Each named move below is a turn or a mirror, shown by a few rows before and after it. Which moves, in which order, take the first row of each later pair to the second? The first pair is answered.
move ter:
[-16  -3  -2 -14 -10  27  -1 -12  -4  -8 -10  20  -9  11]  ->  [ -5  -8  -7   5  29   9  11   3  22   0  -1   3 -16  11]
[-22   9  10  -1 -14   0  -7  25 -14 -10  -8 -15   1   4]  ->  [-16   7   7   9   5  -6  -3  30   0  -6  -4 -21  -3   6]
[-35  18 -16  -4  54  30  19  14  13 -12 -12  19 -15   0]  ->  [-40  22 -12 -15  26  43  13   3  -7 -20 -19  34  -9  -3]
[  6  23 -10  11  11 -10   0   8  19  11  20 -31 -36 -20]  ->  [ -7  29   0  -8 -40  17 -13 -14 -13   3   7  -8 -28 -26]
move Rup:
[-15 -11  -6  -2  17   8  10   1   7  -1   4   8  -8   3]  ->  [-11  -7  -4 -11  -6  17   7 -10  -1  -3  -2  19  -3  -3]
[ 7  8 -5  2 14 -9 -5  4 22  1 -1 -4 -6  1]  ->  [ 12  12  -2  -5 -16   0  -7 -11   7   0  -8   7   2  -5]
[  4  -1 -11  -5   0  -1   5  -6   3   8   4   2  -6 -14]  ->  [  3   0 -12  -4   3  -1   7  -5   5   7   4   2  -7 -14]
[ -6   2  18  -5 -19  15  -7   4 -22 -14  -5  -8  11  10]  ->  [-13  -1  12   6  14   2  -7  21  -6 -14   6 -24   1  14]
move Girib:
[ -7   5 -25  -6  26 -13 -13  -6   3   6  27   0 -12   0]  ->  [ 15  12 -19 -11  -2 -21 -17 -15  -8  15  22  -2   1 -11]
[ -6  -5 -11  17  38  -4  16   7  29   4   4   0 -13  14]  ->  [  8  12 -10  16  27 -29  -6  20   7  11  18 -25  -6   2]
[  6  -9  -7  -8 -13   5  -2   2  -4   6  -2  12  12  -9]  ->  [ -7 -15 -10  -6   1  10   2   3   1   0  -3  18   5   0]
[ -3  -4  -7  -9  10   4 -14   9 -12 -10   5   6  -2   8]  ->  [  7   1  -4 -12  -3   0 -15   5 -17  -7   5   2   4   1]
Now pairs of rows:
Each pair is 2 to 3 moves apart.
[ -7  10  -7  -6  10 -11  -3  15  -5   1  12 -13   1   3]  ->  [  6   4  -6   1  15 -12   9  10  10   7   8 -11   4   4]  ter Girib ter
[  7   2   7 -20 -23  25  36 -30  -7   4   1  22  22 -12]  ->  [-28  22  -1 -32 -12  19   1 -17 -39 -10  20  14   9 -14]  Girib Girib Rup
[ 15  -4   5  -4 -25  10   0 -15  -4  17  -8  12  21  -5]  ->  [ 18 -12   0  10  18  -1  10   0  25  23   0  -3  11   5]  ter Girib
[-12   3  -6   5  -6 -16  16   0  24 -15   0  -4  -5  36]  ->  [ -2   2  -7   7  -7 -16  20  -4  29 -10  -2  -4  -3  31]  Rup ter
[ -7  -6  -5 -19  24  -2  -9  -2   9  27   0  -5   2   0]  ->  [ -6   3   0 -21   8  -6 -20  -1  -6  28   0 -11   6  -5]  ter Rup Girib
[-25  -2 -11  -2  25  13   0   8  11 -11   5  14 -14   4]  ->  [ 10  -3   1  -8 -24  18  10 -13   3   2 -12  23   9  -8]  Girib Girib Girib
[ -6 -11  18  35  11  16  26  22  11  22 -38   4  -8  13]  ->  [-19 -10  20  33  14  20  23  24   9  18 -36   3  -9  17]  ter Rup
[ 44 -12 -12   3  -8   8  26 -16  33  22 -14  16   9 -15]  ->  [ 16  -5  -5 -14 -39  30   6 -25  -2   5 -22  31  11 -15]  ter Rup ter
[ 11  -3 -11   3  18 -13   7  10  22   5   8  -1   1  -3]  ->  [-17   5  -6 -13 -16   7 -10   2 -14 -11   0  15   5  -4]  ter Rup ter
[-35  -3  25  14  20 -20 -36  44 -29 -16   9 -57  -5  16]  ->  [ 14 -32  43  10 -56  30  18 -12  -5  -4 -48   4  29   6]  Girib Girib
[ -1  -1  -6 -13 -19  15  -6  -9  -3   2  -2   7  12   2]  ->  [ 14  -2  -8   0   7  -7  -4   4  14  12   7 -15   6   1]  ter Girib
[-29 -17   3   5  18 -16  -6  27  -6 -21 -17 -13  19  18]  ->  [ 11 -17   7   9   6 -30   8  21   7  -3 -24 -21  35   7]  Girib Girib ter
[ 23   5  31  15  10  -7   0  21  18 -12  -5 -30  12 -14]  ->  [ 12  -3  36   4 -21  24   7  -2   9 -21 -24   2  17 -10]  Girib Girib ter
[-20  12 -14 -17   3   1 -25   7 -33  -5  21  11 -13 -12]  ->  [-20   8 -18 -10  25 -10 -22  15 -22  -4  26   1 -15 -10]  Rup ter
[ 13  -9 -25   2  11  10  15 -19  22   9   5  29  -9   2]  ->  [ 36  10 -18  -3 -13 -11  -3 -13   0  17  14  10   5 -15]  Girib Girib Girib
[ -7   0  22  18   9  13  -1  26   1 -12 -13 -25  10  14]  ->  [-12  -4  23  15   4  22   1  19   0 -16 -19 -15   9  17]  Rup Girib Rup
[ 20 -17  -8  -3  42  19  47   5  42  17 -30  19 -15   6]  ->  [-40  -5 -15 -21  48  32  15  15   5 -10 -16  23 -30  18]  ter Girib
[ -7 -11  17  21  42 -20  -4  18  13  -5  15 -35  12   1]  ->  [  3   7  31   6 -10 -20 -22   9 -25  -5   8 -36  30 -13]  ter Rup Girib
[-25  -9  21   0 -31  33   1 -32  -9 -21 -36  40   6  17]  ->  [-61  -5  10   2  10  26 -16 -12 -15 -33 -17  27 -13  29]  Girib Rup
[ -7  16 -25 -12  18  -2  -9   8  -4   0   3   0  -6   0]  ->  [ 12  15 -17 -14 -12   8   4  -7  -4   7 -12  12   7  -7]  Girib Girib
[-13   0   9  -2 -31  11 -13   4 -17  -4  -8   6  11  -1]  ->  [-13 -16   4   5 -10  24  10  -4  10  -5 -15  19   7   6]  ter Rup Girib
[ 47   1  14  17 -28 -18  31  -6  24  16 -17   0   1  -4]  ->  [  9   0  18   0 -52  17  22 -19  -1  -2 -30  27   0   2]  Rup Girib ter
[ 32 -13  -6   4 -26   7  28 -19  24   7 -15  10  14 -23]  ->  [ -3 -17 -13  18  38 -10  24  14  39  -4   5 -16 -10  -4]  Rup ter Rup
[ 16 -14  -7  11  31  -5  21   9  37  10  -4  -4   0   3]  ->  [ 33 -12  -5   9   7   0  23  -6  33  15 -10   5   8  -7]  Rup ter
